Turns in one plane each, and the order they were made in; the first pair answered
L (before |-> after):
[-0.55 -1.92 -1.20  1.47  2.10 -1.22  0.21  2.01  0.49  1.39  0.13  1.50
 -1.51 -0.26  0.40 -0.56 -2.04 -0.20  0.67  0.09 -0.31] |-> [-1.01  0.21  0.50  0.62  1.16 -2.02  0.23  0.93  1.12 -0.18  0.79  1.11
 -2.24  0.50 -1.62  0.01 -1.86 -0.48 -2.91 -0.01 -0.48]
[-2.85 -1.36 -2.03 -0.70  2.16  0.45  2.24  1.09  0.79  1.57 -0.74 -1.17
  0.66 -1.87  1.87 -2.29 -1.18  1.27  2.62  0.44  0.17] |-> [-3.23  2.70  0.96 -2.03  0.82 -1.17  1.99 -0.36  1.61 -0.88  0.52 -2.28
 -0.15 -0.62 -1.27 -0.98 -0.29  1.26 -2.86  0.16  0.77]
[ 0.10 -1.31 -0.03  1.14  0.27 -2.60 -3.32  2.14  1.76  0.75  0.69  4.64
  0.38  3.25 -3.78 -0.92  0.68 -3.50 -2.20 -0.03 -3.64] |-> [ 0.56 -2.81 -1.34  1.22  0.99 -2.09 -3.28  2.21  1.16  1.99  0.16  5.17
  0.21  3.00 -2.85 -0.91  0.87 -2.98 -0.10  0.09 -3.33]
S (before |-> after):
[-1.35 -0.06  0.74  1.07 -0.58 -0.09  0.95  0.86 -0.24  0.03 -0.01  0.27
 -0.60 -0.86  1.67 -1.65 -0.94 -0.89  0.61 -0.28  0.67] |-> [-1.46  0.37  1.50  1.24 -0.32 -0.66  0.48  1.24  0.54 -0.08  0.60  0.40
 -1.00 -0.11  0.66 -1.02 -1.15 -1.71 -0.43 -0.21  0.09]
[-0.02  0.21 -0.20 -0.11  0.42 -1.54  0.47 -0.66  0.46  0.04  0.44  0.44
  0.16  1.14 -2.85  0.06 -0.20  0.65  0.89  0.38 -1.78] |-> [ 0.86  0.86  0.57 -0.60 -0.14 -0.79  0.29 -1.03 -0.08 -0.23  0.14 -0.26
  0.11  0.75 -2.54  1.29 -0.24  1.30  0.27  0.04 -1.54]
[-4.88  1.16  3.05  2.33 -1.38 -0.18  1.10  0.99  1.79 -2.56  1.69 -0.45
 -2.02 -1.26  1.58 -3.02 -1.69 -2.63 -3.64  1.37  1.58] |-> [-2.86  3.03  3.87  1.50 -2.33  0.93  0.82  0.15  0.50 -2.85  0.57 -2.31
 -2.43 -1.22  1.93 -1.20 -1.46 -0.97 -4.49  0.98  2.35]
X (before |-> after):
[ 1.21 -0.47 -2.33 -1.68  0.94 -1.09  1.84 -0.94 -2.02  1.49 -1.33  1.18
  0.87  1.11 -0.28 -0.67  1.96  1.00  2.12 -0.89  0.65] |-> [-1.88 -0.59 -2.25 -0.52  0.83 -1.29  3.17 -0.53 -1.01  0.36 -0.34  1.41
  0.12  0.34  0.61 -3.52  1.50 -0.76  1.66  0.30  0.96]
[-0.84  1.15  1.09  1.69  0.65  0.07 -1.29  1.07  0.26 -0.64  0.92 -0.29
 -2.18  1.32  0.62  1.18 -0.22 -1.34 -2.10 -0.82  0.99] |-> [ 1.32  0.66  0.16  1.12  1.17  0.24 -1.53  0.47 -0.34  0.34 -0.29  0.06
 -1.56  1.75  0.37  2.51  0.41 -0.48 -1.07 -1.64  0.63]
[ 1.10 -1.43  0.18 -0.75 -0.06  0.38 -1.31 -1.68 -0.44 -1.77 -1.00  0.64
 -0.61  0.12  0.78  0.03  1.05 -1.31  4.65  0.88 -0.97] |-> [-1.29 -0.81  0.79 -0.02 -0.74 -0.14 -0.38 -1.09  0.92 -2.50 -0.49  0.60
 -0.95 -0.33  1.03 -1.96  0.73 -2.28  3.49  1.72 -0.19]
[ 2.82  1.97 -0.76 -0.91  0.49  1.25 -1.70 -1.89 -1.92 -0.13 -2.56 -0.72
  0.76  1.59 -0.67  3.27 -0.08  2.47 -0.48 -0.48  1.24] |-> [ 0.77 -0.89 -3.38  0.05  1.35  1.32 -0.91 -0.60 -1.83  1.42 -2.59  0.18
  1.62  0.34  1.43  0.51 -0.23  1.97  3.82  0.49  1.32]
N (before |-> after):
[ 0.16  0.88  3.60  2.17 -0.48  1.49 -1.22  1.16  0.13 -1.06  0.14 -1.26
 -3.40  0.76  1.01  2.57 -1.96 -2.39 -4.00 -1.39  1.13] |-> [ 1.49  0.15  3.41  2.01  0.58  0.90 -2.22  1.74 -0.02 -0.35 -0.08 -0.08
 -2.84  1.54 -0.34  3.92 -1.18 -2.09 -3.64 -1.58 -0.13]
[ 2.78 -1.96 -5.42 -3.20  2.99  1.46  0.97 -0.84 -2.79  2.78 -1.94  0.17
  0.82  0.13  0.76  0.29  3.66  2.43  1.98 -0.48 -0.75] |-> [-1.78 -3.34 -5.74 -1.97  3.96 -0.33  1.89  0.39  0.08  1.89  0.45  2.49
  0.37 -0.20 -0.37 -3.71  3.11 -0.44  1.40  0.62 -0.91]
[ 0.92 -2.67 -1.65 -0.87  2.71 -3.09  1.15  1.07  0.15  2.64 -2.70 -1.22
  2.21  3.60 -4.28  1.76  1.81  3.87  1.48 -0.02 -2.50] |-> [-5.72 -2.30 -0.75 -0.07  1.77 -3.25  3.60  1.93  2.04  0.52 -0.94 -2.26
  0.86  1.38 -1.99 -4.57  0.59  1.64 -0.13  1.85 -0.41]
V (before |-> after):
[ 0.84  2.13  2.29 -0.04  0.41  0.62 -1.92  0.83 -1.94 -1.58 -0.88 -3.27
 -1.55  0.45  3.01  2.09 -1.89  0.00 -1.76 -1.22  1.01] |-> [ 2.38 -0.27  0.37  0.51  1.72  0.54 -2.64  1.45 -2.33  0.67 -1.72 -1.85
 -0.28  0.58  2.77  3.29 -2.17 -0.17  1.17 -1.59 -0.37]
[-1.53  2.11  2.23  1.26 -0.54 -0.58  0.09 -0.12  1.80 -2.11  0.43 -0.17
 -1.92 -0.83  0.08  0.23 -0.97 -1.72 -3.21  0.81  1.67] |-> [ 2.81  2.61  1.90 -0.15 -0.67  0.30 -0.86 -1.23 -0.35 -1.15 -1.01 -1.16
 -1.45 -0.02  0.18  3.60 -0.18  0.07 -2.03 -0.37  1.45]
[ 0.59  0.06 -2.08  0.08 -0.64  1.37  0.06  3.51 -1.28  0.62  1.51  0.21
 -0.28 -2.66  2.16 -0.64  0.57 -1.62  0.90 -2.16 -1.40] |-> [-0.76  0.91 -1.48  0.09 -1.19  1.36  0.56  3.27 -0.94 -0.13  1.91 -0.86
 -0.70 -2.93  2.20 -1.53  0.53 -1.92 -0.55 -1.49 -0.56]
Now pairs of rows:
Between the rows of a pair lie two turns.
[-1.08 -1.17  2.60  3.77 -0.13  0.37  0.37  1.64  2.40 -0.91  0.91  0.69
 -2.46 -1.01  1.92 -3.07 -1.31 -3.30 -1.07  0.47  0.08] |-> [ 3.68  0.18  1.93  2.12 -0.86  2.47  0.05  0.55 -1.47 -0.17 -1.70 -2.32
 -1.62 -0.59  4.83  1.12 -0.85  0.26  0.97 -0.73  1.03] : N, X
[-4.82  0.88  3.35 -2.64  0.59 -1.34 -0.37 -0.56 -0.31 -1.95  1.04  0.67
  2.50 -0.41 -0.44 -0.63  1.12 -1.19 -2.77  1.27 -1.00] |-> [-3.86  0.90  2.88 -2.82  0.88 -1.69 -0.66 -0.62 -0.01 -1.26  0.74  1.33
  2.92  0.31 -1.73  0.29  1.46 -1.34 -3.04  1.15 -1.95] : X, N
[ 0.52  1.61  0.85  0.78 -1.24 -1.86 -1.64  1.37  2.49  1.09 -0.35  1.14
  0.27  1.91 -4.52  1.35  0.90 -1.77 -2.81 -2.26 -3.11] |-> [-2.28  4.91  1.70 -0.21 -3.70  1.17  1.21  0.19  1.36 -0.74 -0.22 -3.05
 -0.79 -0.83  1.16 -1.26 -0.41  0.25 -3.15 -1.42  0.87] : N, S
[-3.24  1.26  0.33  0.64 -0.79  0.99 -0.16  0.58 -0.21 -1.92 -3.48 -2.33
 -0.19 -1.90  2.72 -1.94  0.38 -0.23  1.13  0.83  3.29] |-> [ 0.38 -1.87 -2.88  0.31  1.05  0.63 -1.92  0.85 -0.57  1.02 -4.34  0.37
  2.17 -0.59 -0.03  0.49  1.83  0.52  4.08  0.02  0.73] : N, S
[-0.38  2.50  0.78 -1.92 -1.94  1.22  2.59 -2.43 -1.15  0.60 -0.32 -2.05
 -1.01 -0.75  1.75  0.26  1.29  1.34  1.85  0.80  1.88] |-> [-0.54 -1.12 -1.47 -0.35 -0.51  0.64  2.17 -0.96 -0.33  2.51 -0.28  0.27
 -0.41 -0.73  1.74 -0.62  1.37 -0.07  5.19  1.44  0.62] : V, V
[-1.79 -2.12 -2.64 -1.65  1.03 -1.73  0.08 -1.55  1.99  0.57  0.99  1.55
  2.01  0.09 -3.54 -1.50  2.31  0.32  1.07 -0.11 -0.87] |-> [-0.78  1.53 -1.83 -3.13 -1.33  0.74  1.46 -3.22 -0.25 -0.46 -0.21 -2.60
  1.15 -1.24  0.21 -1.02  1.33  3.00  0.30 -0.08  1.50] : N, V
[ 2.18 -0.05 -0.12  0.86 -0.38  1.95 -0.61 -0.35 -1.75  0.44 -1.58 -1.24
 -0.31 -0.64  2.38  1.61 -0.36  1.46  1.16  0.21  0.42] |-> [ 2.32 -2.06 -1.22  1.03  0.31  1.06 -0.91  0.70 -0.85  1.51 -1.23  0.97
  0.40  0.06  1.20  1.27  0.27  0.35  2.23 -0.42 -0.67] : X, N
[-1.67  1.57 -2.47 -3.29  0.11  1.22  0.32 -1.33  0.67 -0.05 -0.44 -1.23
 -1.86 -1.23  2.80 -1.88  3.45  1.61  0.51 -0.12  1.14] |-> [-1.57 -0.93 -3.82 -2.67  1.40  0.53  0.07 -0.62  1.05  1.18 -0.41  1.31
 -1.20 -0.05  1.83 -2.26  4.12  0.66  2.32 -0.34 -0.20] : N, X
[-0.17  1.29 -0.85 -2.57 -0.30 -2.50  0.72 -1.32  0.62 -1.73  1.10 -1.94
  0.64  0.54 -3.94  1.34  1.05  1.10 -2.05  1.24 -1.48] |-> [-2.96  0.22 -1.38 -1.38  0.42 -3.24  1.55 -1.02  1.98 -1.56  1.88 -1.07
  1.03 -0.10 -2.89 -1.47  1.03 -0.32 -1.20  2.11 -1.51] : V, N
[ 0.80  0.51  3.94  0.56  1.61 -1.41 -0.01 -0.85 -0.48  0.13  1.08 -0.05
 -3.36  1.73 -4.59  0.92  0.64 -1.38 -4.38 -0.34 -3.07] |-> [ 4.51  0.95  1.34 -1.48  0.81  1.76  0.71 -3.02 -4.20  2.01 -1.31 -2.73
 -2.06  0.40 -0.44  3.21  1.39  3.03 -0.34 -0.44 -1.70] : V, S
[-2.23 -2.13 -2.94 -1.50 -1.02  0.27  1.90  1.17  2.19  0.07  1.44  0.47
  2.64 -2.50  1.17 -3.34  0.28 -0.21  1.85  0.31  0.38] |-> [ 3.67  0.66 -1.65 -3.65 -1.61  0.90  0.19 -0.54 -0.07  0.01 -0.34 -1.73
  2.61 -1.04 -0.25  2.48  0.73  2.82 -0.16 -1.86  0.52] : V, N
[ 0.91  0.09 -0.11 -0.55 -1.57  2.09  0.25 -1.13  0.92 -0.42 -0.43  1.43
  1.41  0.36 -1.27  0.95  3.58  0.23  1.03 -3.41 -2.13] |-> [-1.47 -0.05 -0.51 -0.27 -1.61  2.68  1.56 -0.96  0.92 -0.92  0.16  0.78
  1.20 -0.69  0.87 -1.93  2.86 -0.21  2.32 -2.14 -0.93] : X, N
[ 2.43 -2.86 -2.08 -0.63  1.60 -1.77 -0.71  0.76  2.35  1.37 -0.10  1.93
 -0.44  1.21 -1.19  1.33  0.67  0.78  2.33 -0.03 -1.61] |-> [-1.84 -0.68  0.53  0.20  0.41 -2.35  0.15  0.80  3.92 -1.52  1.60  1.22
 -2.32  0.61 -1.38 -1.90 -0.07 -1.38 -1.79  0.92  0.05] : X, X
[-0.32 -0.55 -0.77  1.23 -0.02  1.83  0.44 -0.20 -0.07 -0.42 -0.53 -1.18
 -0.11 -1.30  2.43 -1.11 -1.19  0.98  1.86  0.03  0.68] |-> [ 2.30  0.83  0.52  0.31  0.12  0.42 -1.55 -0.90  0.16 -0.77 -0.36 -0.55
  0.15  0.73 -1.38  2.57 -0.03  0.69 -0.72 -1.24 -0.82] : L, N
[-1.73 -1.56 -1.89 -0.89 -0.18 -0.66  1.20 -0.72  0.25  0.49  0.09  0.58
  0.89 -0.85  0.65 -2.38 -0.13  0.68  2.42  0.81  0.31] |-> [ 0.00  2.13  0.66 -2.40 -1.39 -0.15  0.87 -2.26 -0.10 -1.34  0.05 -1.64
 -0.08 -0.45 -0.26  0.07 -0.12  1.96 -1.27  0.31  1.13] : X, V
[-2.35  0.89  0.02  0.25 -0.94  2.83  1.67 -1.32 -1.23 -0.47 -1.18 -2.23
 -1.04 -2.51  4.93 -3.00 -1.23  1.21  1.41  0.78  3.08] |-> [ 4.52 -2.00 -1.75 -0.10  1.74  0.21 -1.89 -0.60 -1.24  2.88 -1.98  2.07
  1.14  1.11 -1.10  3.28  0.71  1.01  2.98 -1.40 -1.77] : V, N
[-1.80 -1.71 -0.74  0.35  1.19 -1.49 -0.10  0.91  1.58 -0.25  1.04  1.99
 -0.02 -0.61 -0.91 -1.70 -0.46 -2.59 -0.09  0.09 -0.60] |-> [ 3.43 -0.08 -0.67 -1.44  0.70  0.38 -1.45 -0.26 -1.27  1.01 -0.81  0.10
 -0.14  0.25  0.39  3.23  0.04  0.21  0.26 -1.48 -0.56] : N, N
[-1.77 -0.75  3.22  3.09 -0.84 -0.59 -2.97  0.65 -0.05 -0.99  1.37  1.02
 -0.77  1.37 -1.43 -2.61  2.00 -2.56 -3.38  1.96 -1.23] |-> [-1.29  0.56  1.22  1.31 -2.45  2.37 -1.06 -1.46 -2.88 -0.86 -0.20 -2.59
  0.25 -1.31  4.23 -3.17  1.77  1.02 -0.21  2.43  1.65] : N, S
[ 2.80 -1.24 -0.74  0.02  1.37  0.80 -1.05  0.81 -0.60  1.15 -1.63  2.06
  0.64  0.43  1.00  2.18  0.77  1.39  1.46 -1.10 -0.70] |-> [-3.35 -0.02  0.43  0.69 -0.11  0.75  0.80  1.09  1.19 -1.17  0.05  0.69
 -0.65 -1.14  2.64 -2.50 -0.26 -0.47 -1.02  0.37  1.36] : X, V
